(in the rows, 128 means zero)
One turn moves each row of this set onto another row. After a few examples, where does it send each row asked below?
fota: [123 101 156 121 111 109 140  66 128 134 103 132 151 128 108 133 103  85]
nepel: [131 117 170 124 143  97  91 104 158 129 125 128 156 155 133 162 115 141]
nud: [128 171 153 123 126 108 151 125 103 136 153 110 157 121 103 108 119 114]
soluk: [109 132 105 123 133 160 145 124 120  92 118 130 148  75 117 123  95 104]
vuki: [101 152 149  68 113 141 161 115 136 141 124 107 145 112 136 128  95 106]
tave: [139 113 126  69 139 100 120 100 134 158 107 105 145 120 120 135 150 134]
bosov: [125 123  78 172 134 105 134 143 134 141 138 131 144 124 116 126  90 126]
kug: [138 129 113 148 128 185 126  81 119 118 122 138 130 151  85 151  93 127]
Zok: [120 105 115 143 161 117 134  95 135 170 145 106 144 155 115 175 104 151]
Mip: [103 156 151 136 108 109 131  90 149 104 101 120 140 138 130 148 130  90]
mapu: [143 121 155 166 114 167 112 142 120 130  92 114 157 145 158 131 123 122]
Mis: [112 121 118 174 137 172 134 140 133 125 101 117 148 100 151 120  88 124]
Divem: [129 121 134 166 134 151 122 133 123 124 152 133 149 111 151 124  53 127]
negu: [ 86 124 113  81 135 164 148 118 157 143 109 114 115 138 125  98 140 140]
Kugot: [105 114 149  91 142 129  90  99 152 115  94 139 151 154 143 152 101  99]
gigu: [162 116 133 132  88 138 105 127 160 164 141 121 117 150 114 130 119 164]
gis: [116 117 161 136 159 113 146  88 129 152 137 104 140 143 123 141 135 177]
Sez: [126 103 118 152 118 143 122 148 145 121 134 129 100 144 147 141 128 178]
tofi: [121 121 105  76 135 167 169 135 138 141 125  80 147 126 133 144  97 137]
Pom: [140 121 118 109 129 210 133 102 127 115 130 132 126 159 135 141  90 120]
noto: [113 138 119 106 150 121  93 114 141 119 121 151  98 118 162  99 126 121]
Gil: [136 110 144  98 116 139 100 108 182 181 128 117 127 113 101 143 110 129]
Teb: [135 125 102 113 134 152 113  90 133 144 120 116  80 112 165 105 130 138]
bezo: [135 115  79 162 131 168 126 105 127 134 114 130 182 137 137 121 114 125]
Fiku: [114 122 147  99 150 120 144  89 116 136  95 125 130 143 107 125  77  77]
Borok: [115 119  54 123 137 122 129 131 122 139 103 127 110 126 144 121 106 131]
fot: [153  95 136 156 131 171 126 131 118 114 156 118 134 152  97 101  99 124]
vobi: [123 114 171 148 101 153 125 112 131 164 121 136 155 161 107 139 100  90]
Zab: [151 108 167 122 108 119 119 132 130 112 160 127 121 155 119  88 124 124]
koviz: [134 104 139 136 110 131 106 102 153 135 185  89 135 125 107 128 135 150]
bafos: [132 126 100  80 170 137 129 141 117 118 111 116 142 129 124 117 109 175]
libe: [101 190 144 118 114 137 116 109 111 145 124 133 161 107 125 113 112 119]
Kirap: [ 96 122 115  70 134 132 127 126 120 110  98  99 134 115 108 129 137 166]
Gidas: [144 119 112 111 104 112 177  89 121 112  96 131 153 107 120 142 114 111]
mudim: [154 129 146 108  99 103 104 123 134 147 144 113  96 168 131 146 102 146]
poda: [ 70  91 117 122 129 138 120 141 119 116 127 129 116 112 101 115 126 162]

poda moves to mapu
Mip moves to negu
nepel moves to vuki
Now find these:
Mis moves to gigu
gis moves to libe
Divem moves to mudim
vobi moves to tave
bosov moves to Zab
Pom moves to Zok

One turn moves each row of this set onto another row. After a few examples, where does it send each row asked below?
pufur: [126 138 161 114  80 147 179 131  93 119 188 181  89 151  86 154]
vula: [102 108 128  90  64 150 139 163  46 159 156 129 131 131  66 113]
rima: [122 109 139  89  88 162 188 167  71 133 167 145 106 116  70 108]
bir: [ 90 116 148  84  69 143 135 156  56 156 155 129 146 104  81 130]
gif: [111 140 110 108 114 153 121 177  49 133 188  95  87 129 100 175]
komu: [130 185 178 108  78 180 158 125  94 130 134 123  89 149 117 140]
kos: [ 99 163 153 123 106 177 156 154  61 129 177 112 128  83 148 144]
gukoz: [ 94 166 152 152  59 148 128 145  71 165 221 123 126 146  78 111]
tuzo: [119 144 116 108 123 159 139 179  61 123 191 104  79 120 105 175]
rofa: [ 89 159 139 126  86 169 122 150  40 152 171 102 141 102 142 143]
tak: [124 178 162 112  58 173 126 122  71 152 128 117  98 168 109 135]
penu: [110 118 158  83  91 155 185 165  81 129 164 147 120  93  82 125]
dofil: [105 174 175 147  83 156 167 149  99 138 227 134 113 120  87 116]
papob: [110 143 117 106 118 152 122 177  54 130 187  98  91 122 107 180]
fus: [111 145 177 108  82 137 164 126  96 122 187 176 109 133 101 171]
zif: [ 84 173 169 145  68 143 130 142  83 160 219 121 134 123  90 123]
Zazad: [102 137 153 114  56 131 119 119  66 154 176 165 124 160  89 164]
lud: [122 157 142 129 112 190 185 159  67 116 185 121 103  97 136 127]
nepa: [136 177 159 114  65 181 142 126  77 143 133 121  85 172 106 129]
melid: [125 143 103 138  82 192 148 165  30 150 178 108 101 148 111 105]
nop: [116 183 175 109  64 170 127 122  80 148 130 117 108 153 118 143]
Teru: [ 91 177 180 143  78 146 149 143  96 145 223 128 128 112  93 126]
Lev: [119 106 125  95  70 162 166 168  55 148 162 138 110 137  60 102]
Kosov: [132 131 142 120  66 149 161 132  76 135 187 175  84 177  73 141]
Ful: [117 141 109 107 116 159 128 180  50 131 188  99  82 133  99 169]
ret: [121 185 182 105  72 173 143 121  92 136 133 118 101 143 123 145]
koga: [ 97 142 174 107  70 128 134 119  83 142 180 167 128 136 100 175]
pelev: [112 144 121 104 124 155 132 179  60 127 191 100  88 119 106 182]
vofo: [118 130 138 118  55 137 133 126  62 152 181 166 102 182  75 147]
Vel: [102 150 115 135  75 177 117 154  25 160 172  99 128 136 123 124]
kiba: [121 139 112 108 119 161 136 181  54 126 193 102  76 129 102 171]
lenit: [138 180 166 112  73 183 157 128  87 135 136 124  79 164 109 128]
boka: [133 151 118 136 100 197 181 166  50 126 184 121  88 131 117 108]
fel: [ 92 120 160  82  85 145 158 157  72 140 159 136 142  87  88 135]
pir: [114 167 157 150  76 161 166 149  91 142 228 136 102 141  77 101]
zotod: [107 163 148 155  64 158 146 150  74 157 224 128 108 151  72  99]

lenit moves to nepa
pir moves to zotod
fel moves to penu
Now find these:
tuzo moves to kiba
Zazad moves to koga
Vel moves to rofa

